One turn moves each row of this set onto another row. After a few examples, where does it send each row asked below?
J_589: [ -4.0   5.2  -7.9  -9.5  22.4   3.7   5.8   1.2 -18.6  21.9 -12.8 -16.2
  -1.1  20.5 -23.9 -41.7 -13.6 -11.6 -26.9]
J_256: [ -8.0 -11.0  18.3  14.9  27.3  24.1   9.3   0.8   0.0  17.9  -9.8   4.4
  26.1   9.3 -22.0 -32.4 -29.9  -6.0   8.0]
J_490: [ -8.5  -5.3  14.5  15.3  22.3  26.1  10.9 -10.9   4.3  13.5  -7.8   8.1
  21.5  15.3 -16.0 -42.7 -29.3  -3.7   2.8]
J_361: [ -6.5   5.7  -6.5  -9.0 -35.8  -1.4  17.5  13.9   7.3  23.3   9.3 -21.9
  -2.0  -7.6 -12.7  -3.0 -28.1   3.7  -4.1]
J_989: [ -6.3   9.8  -4.5  -9.2 -39.7   3.0  17.8   5.2   8.4  23.4  18.2 -14.5
  -4.5 -10.0 -13.0 -13.3 -25.8   8.6  -1.9]
J_555: [-10.8  -7.6   6.0  14.5  21.8  21.2  13.6 -11.7   7.2   8.3 -14.7   1.8
  19.2  26.9 -10.2 -36.8 -28.5  -7.4  -8.0]
J_507: [ -5.3   2.6   6.6  -8.3  -1.6   8.3  38.8  26.8 -10.7   5.9  16.2 -10.2
 -30.4  32.3  -8.4 -37.5 -14.5  17.1 -28.5]
J_900: [ -2.7   0.4  -1.4  -9.6  26.5   5.3   3.0  14.0 -26.7  28.5 -13.8 -19.5
   4.8  10.6 -32.0 -35.4 -15.4 -13.2 -18.9]
J_496: [-18.6 -33.1  20.1   6.6  -8.7  12.5  39.5  11.5  21.0  -2.1  14.4 -18.9
   4.6  21.9 -11.5  -5.7 -36.7  14.2 -20.9]
J_853: [ -2.5  10.7   7.5  -8.6  21.1  11.5   3.2  -4.5 -21.5  28.2   1.2  -2.9
  -1.3   4.5 -30.8 -53.4 -11.7  -3.2 -10.0]
J_163: [ -0.5   4.1   7.7  -9.4  24.5   9.1   1.5  10.2 -27.0  33.5  -3.6 -10.3
   5.7   0.1 -37.3 -43.6 -14.5  -8.0  -7.3]
J_913: [ -7.7   8.1 -10.7  -7.1 -37.6  -2.2  17.6  10.9  10.2  21.3   9.2 -20.5
  -4.2  -2.9  -9.2  -4.6 -27.8   5.8  -9.4]
J_518: [-18.2 -35.4  27.0   6.1  -5.9  13.4  36.8  21.6  16.1   4.9  14.9 -21.7
  11.2  12.1 -18.1  -1.8 -37.8  13.5 -14.1]
J_469: [-16.2 -33.2  34.9   6.9  -6.1  16.8  35.4  17.2  15.7   9.8  23.2 -13.8
  11.0   4.9 -22.8  -7.8 -38.3  17.1  -4.7]
J_592: [-18.1 -28.9  34.3   6.2 -10.7  20.1  35.7   6.2  19.9   4.9  28.3  -7.7
   5.2   8.5 -16.9 -17.6 -35.6  21.2  -7.2]
J_963: [ -6.1   8.2  -2.3  -8.9 -37.3   2.2  16.3  12.5   6.1  27.6  14.5 -18.7
  -2.4 -12.8 -15.4  -8.6 -28.3   6.2  -0.8]
J_399: [ -8.4 -14.5  10.9  13.1  29.5  18.7   9.3   7.4  -0.3  16.7 -18.5  -5.8
  28.7  13.6 -21.3 -22.8 -32.6 -12.4   1.5]
J_889: [ -7.1   9.2  -8.9  -6.8 -40.5   0.8  20.2   5.2  10.8  20.0  12.9 -17.4
  -6.6  -4.5  -9.3 -13.0 -27.5   9.0  -8.3]
J_444: [ -2.2   5.2  19.4  -6.6  -2.9  15.6  36.5  24.9 -14.2  13.1  30.9  -1.9
 -26.7  17.1 -16.7 -45.7 -13.1  25.0 -14.2]
J_394: [  0.1  -1.3  27.9  -9.8   3.4  13.1  33.1  40.4 -20.3  21.2  27.4  -5.5
 -17.2   4.8 -27.3 -35.4 -15.8  22.3  -2.3]
J_526: [ -2.1  -7.3  18.8 -11.0   6.8   6.6  36.1  53.6 -22.5  21.0  15.0 -19.5
 -14.4  11.6 -25.7 -18.1 -18.6  11.1 -12.0]
J_402: [ -5.8  -5.2   3.7 -10.8   4.8   4.6  38.1  43.5 -17.1   9.9   9.2 -22.6
 -22.4  29.2 -16.2 -20.3 -16.0  10.4 -29.1]
J_257: [-19.2 -30.3  26.4   5.9 -11.7  17.4  37.5   1.1  23.6  -0.7  22.9 -10.4
   1.0  19.0 -11.8 -17.6 -34.9  18.7 -17.8]
J_634: [ -2.9  10.3  -1.4  -7.9  18.0  10.2   5.7  -7.7 -17.8  22.4  -3.2  -6.3
  -6.2  17.5 -23.6 -54.6 -10.1  -6.1 -22.4]
J_781: [-11.0 -13.1   3.0  13.1  27.9  15.8  12.8   0.8   4.1  10.5 -22.0  -5.7
  22.9  26.0 -13.8 -25.9 -32.0 -13.9  -8.1]

J_900 moves to J_853
J_507 moves to J_526
J_361 moves to J_989
And these:
J_257 moves to J_518
J_781 moves to J_256

One turn moves each row of this set onto another row. After a few examples, where does it send each row asked below?
J_502: [ 10.1   4.5   4.3  13.2  -5.9  20.8  -0.1  -7.4   5.0   7.8  -5.7  26.9
 -23.6   2.1 -10.1   0.1   9.0 -28.2   4.5  -1.3 -17.8   0.4  13.3  14.4
  -8.3   7.4]
J_656: [ -7.3   7.2   2.6 -15.3  -5.3  -6.8   2.0   6.4  -1.8  17.4  14.4 -18.4
  35.1   3.7  10.8  -4.3 -15.4  -8.6  11.3   2.8  19.0   0.9 -16.3  22.0
  -6.8   2.8]
J_869: [-18.6   5.8   2.9  -4.4  -6.2 -11.5   1.5   4.1   6.0  11.5  25.5 -10.2
  40.7   1.1   6.0   3.3  -3.4  -6.1   1.7  10.0  16.5   3.1 -10.6  22.2
  -9.3  10.4]
J_422: [  8.4  30.2   4.6  20.2  12.4  19.7  -7.7  12.4   6.4   8.7 -10.1 -26.1
   5.7  -1.8 -18.8 -12.0   3.0  13.2   3.9  -6.5  27.7  -3.4  -1.5  -6.3
  10.2  12.1]
J_802: [ -1.6 -16.7 -15.2  -0.4   4.9  -2.4   2.7   4.9   0.3  17.8 -17.3  14.8
  -4.8  12.6 -18.5   3.0  -3.6  10.7   8.8   4.9  -9.8  34.1 -10.6  15.2
  36.0  16.3]
J_733: [  5.2  24.4  -5.5  22.3   9.4  24.4 -12.5  19.8  -1.7   7.1  -9.0 -23.1
  12.1  -2.5 -26.4 -10.9  16.7   2.0  16.7   2.7  10.7   6.6  -0.6 -12.6
  -0.5   2.9]
J_190: [-14.0   9.3   0.2 -13.1  -1.3  -3.4   6.8   6.5   3.5   6.8  15.2   6.0
  36.7  14.1   2.7  -5.6 -18.0  -6.9   5.7   2.1  16.8   3.1 -20.9  20.3
 -15.8  13.7]
J_638: [ -5.9  -6.8 -13.1   2.6   6.5 -20.5  -6.3  32.6  12.9 -16.0  16.3  -4.9
   1.0 -17.6  18.2 -20.1   2.0   9.9 -28.3  18.7  -7.2 -18.7   3.1  10.1
   0.7  -7.1]
J_713: [ 13.3 -28.8  -9.9  -3.5  12.4   4.8   8.2  -3.8   8.4   9.0 -19.2  15.7
 -14.1   9.9 -10.4  16.5   1.9   6.0  -1.3  -0.4 -25.7  22.2  -7.3  14.8
  22.0  13.4]
J_817: [  6.7  11.1  15.3  15.1  -5.9   4.7 -10.0  -9.6   6.5   2.4  -6.7  23.2
 -29.2  -3.7  -4.1   4.8  -3.2 -25.9  -4.6  -4.4  -9.7  -4.3  10.3  21.0
 -15.1   5.3]
J_600: [-13.9   6.9   1.1 -22.1 -13.1  -3.8   9.0  -1.5  -9.4  13.6  16.1  -5.2
  27.3  14.5   0.9  -4.1 -12.5 -13.4  -2.9   4.7  12.5   4.4 -12.8  26.2
 -11.5   3.3]
J_558: [ 25.9 -18.3  -7.3  -4.8  -1.9  -1.1  10.0  -3.9   9.3  12.4 -14.5  12.5
 -13.3  10.0 -13.6  15.1   5.3  11.2   6.1   5.4 -19.8  29.6  -9.6  -3.2
   6.2  22.4]
J_375: [ 22.1  14.8   4.0   6.5 -15.6  21.3  -0.4   0.1   5.2  -2.2  -5.4  23.5
 -22.0   1.8 -13.8   7.9  -1.9 -22.4   5.3  -2.0  -4.3   6.3  17.3  17.5
  -7.9   2.9]
J_307: [-15.2 -20.5  -0.2  -1.0  19.4 -34.3   3.8  13.1  -3.1 -20.1  -5.0  -6.7
 -30.1  -0.3 -20.2   9.7  -0.2  12.2  -9.7  -2.5   1.6  -4.5 -11.1   3.9
 -11.9  -7.4]
J_905: [ -2.8 -24.5 -24.5  11.2  -1.5 -23.9 -16.4  26.3  12.2 -13.1  19.8   6.3
  -5.6  -5.6  11.0 -15.6   4.6   1.4 -18.3  17.9   0.9 -10.9  -6.0  16.6
  22.4  -8.5]
J_665: [  6.3 -18.7 -13.9 -13.2   2.4  20.3  12.0   5.7   7.9  16.5 -20.3  12.1
 -17.1   5.8  -6.3  12.9   4.9   4.3  -0.6  15.0 -17.7  27.1  -1.9  -4.2
  10.6  23.1]
J_348: [  9.4  13.8  15.9   1.9  -9.4   9.6   3.8  -5.5  -0.4  -2.6  -1.3  22.6
 -30.2  -0.7   3.2  -1.6 -11.3 -23.4   9.9  -2.9 -15.7   2.0  13.2  11.4
  -9.3   4.9]
J_75: [  9.6  25.2  -1.4  11.1  15.9  16.2 -18.3  13.9  -2.1   8.7  -1.7 -20.1
  11.3  -7.2 -20.8 -11.3  20.0  17.4  13.1   4.6  12.8 -13.8  -3.5 -14.6
  -5.9  -2.0]
J_417: [  7.7 -16.7 -14.1  13.4   8.3  -4.6   3.6  21.1  15.5 -14.8   8.0 -10.1
  -3.4 -22.8  33.9 -16.4  -3.9  -0.6 -28.0   9.9 -11.1  -4.2   6.8  17.1
   4.9  -7.5]
J_868: [-15.6 -18.0  -3.8   1.4  26.8 -34.8  -6.7  10.2 -11.3 -20.9  -0.3   1.9
 -18.7   2.4 -12.1   9.4  -0.1  -1.2  -4.2  -6.2   9.7 -13.2  -4.1  -8.1
 -18.5   5.5]
J_389: [-10.1 -16.2 -12.3   3.2  -2.0 -28.5  -8.6  24.3  25.0 -24.0   9.9   3.7
  -2.4 -10.3  15.7 -21.1   1.4   2.5 -12.8  15.7  -2.3  -9.8   0.2   7.1
  12.2 -18.4]
J_414: [-13.0 -10.5   0.3   1.8  24.1 -32.4   6.7  21.3 -14.8 -18.6  -1.5   4.9
 -10.7   0.4 -19.1  22.2  -2.7   5.7  -1.4   2.8  14.5 -16.2  -9.0   5.1
 -16.2   0.9]
J_570: [  3.6 -16.6 -11.3   6.9   4.3  -8.3  -3.8  27.0  22.6  -7.8  16.6 -13.2
  -3.9 -24.8  29.5 -22.2   4.3   2.6 -17.4  22.1   6.3 -11.4   1.9  11.9
   8.9  -4.1]
J_481: [ 17.7 -12.8  -1.2  -1.1   8.4   1.4   3.3  -3.0   4.5  25.3 -19.2   2.3
 -12.2  12.6 -12.7  19.5   4.9  15.1   9.4  15.8 -26.8  25.9  -0.5  -4.1
   8.8   7.2]
J_145: [ -6.5  26.4  -0.3  18.5  11.0  27.3  -5.0  15.2   4.9   3.6  15.6 -26.6
  12.1  -6.0 -12.2  -4.5   2.2   5.4  14.4 -15.3  23.3   7.7   3.7  -2.6
  -2.9   4.2]
J_984: [ -1.2  26.4   6.8  19.1   8.9  28.8   4.4  24.2   3.9  -1.4  -2.9 -28.3
  14.7  -9.2  -7.4 -14.0   8.4   5.1  -1.7  -9.7  25.6   4.5  -2.7   5.4
   1.2   4.1]
J_852: [ -5.0 -17.4 -19.3  11.0  -7.0  -4.2 -13.4  26.7   6.1 -12.1  20.5   1.0
   1.0 -10.3  22.4 -21.4   6.1   9.1 -29.1  13.6  -6.7 -13.4   3.6   6.6
  10.8 -12.7]
J_400: [ -1.0  -9.5 -21.9  20.9  -2.7 -32.7 -14.0  26.1  13.0 -12.5   1.8  -5.2
  -7.9  -7.9  17.0 -23.6 -10.0   6.6 -19.0  19.2  -9.0  -8.3  -3.2   2.3
   2.5 -14.3]
J_504: [  7.4  31.0   6.4  15.7   7.7  16.8 -13.4   8.3  -8.7  13.8   0.4 -21.2
  19.1  -4.2 -24.2  -9.9   3.0   3.9  14.6  -9.4  21.2   5.5   1.0  -2.4
   9.6   1.2]
J_943: [  9.4 -25.3 -14.8   5.6   7.8  -3.1   4.7   2.0   4.5   9.4 -15.9  11.3
 -13.5  17.5  -3.0   7.3   0.9  24.8   4.2   7.6 -14.5  35.4 -11.0  13.5
  24.2   7.3]
J_758: [-15.3  -9.8  -4.9   5.2  25.3 -34.0   1.3  19.5 -10.7 -28.2  -6.6   5.8
 -21.7   1.1 -11.7   9.7  -6.2  16.4 -16.0   8.1  10.0  -4.9  -9.1   1.1
 -10.8   2.6]
J_271: [  1.2  20.7   0.3  20.6  16.6  21.5  -1.0   6.9  -0.5   7.0   7.7 -18.9
  16.2  -4.5  -2.6  -7.1  13.7   6.9  21.8 -13.6  32.4  -1.3 -11.0   0.9
  11.9  -3.6]
J_744: [ 11.9 -20.3 -10.5  -3.3  15.4  -4.5  13.0   9.1   6.7  19.9 -16.5   6.5
  -7.0   9.2  -6.1  19.8   4.2   2.2   8.4   8.7 -28.3  28.2 -14.8   2.8
  25.6   5.4]

J_817 moves to J_600
J_504 moves to J_638
And these:
J_733 moves to J_570
J_190 moves to J_868
J_271 moves to J_400
J_758 moves to J_502
J_984 moves to J_905
J_744 moves to J_422
J_558 moves to J_145
J_375 moves to J_869
J_75 moves to J_417

